83	71	95	171	85	123	87
The entry just left of 95 -> 71
The entry just left of the smallest entry is 83
What is the entry just right of the largest entry?
Answer: 85
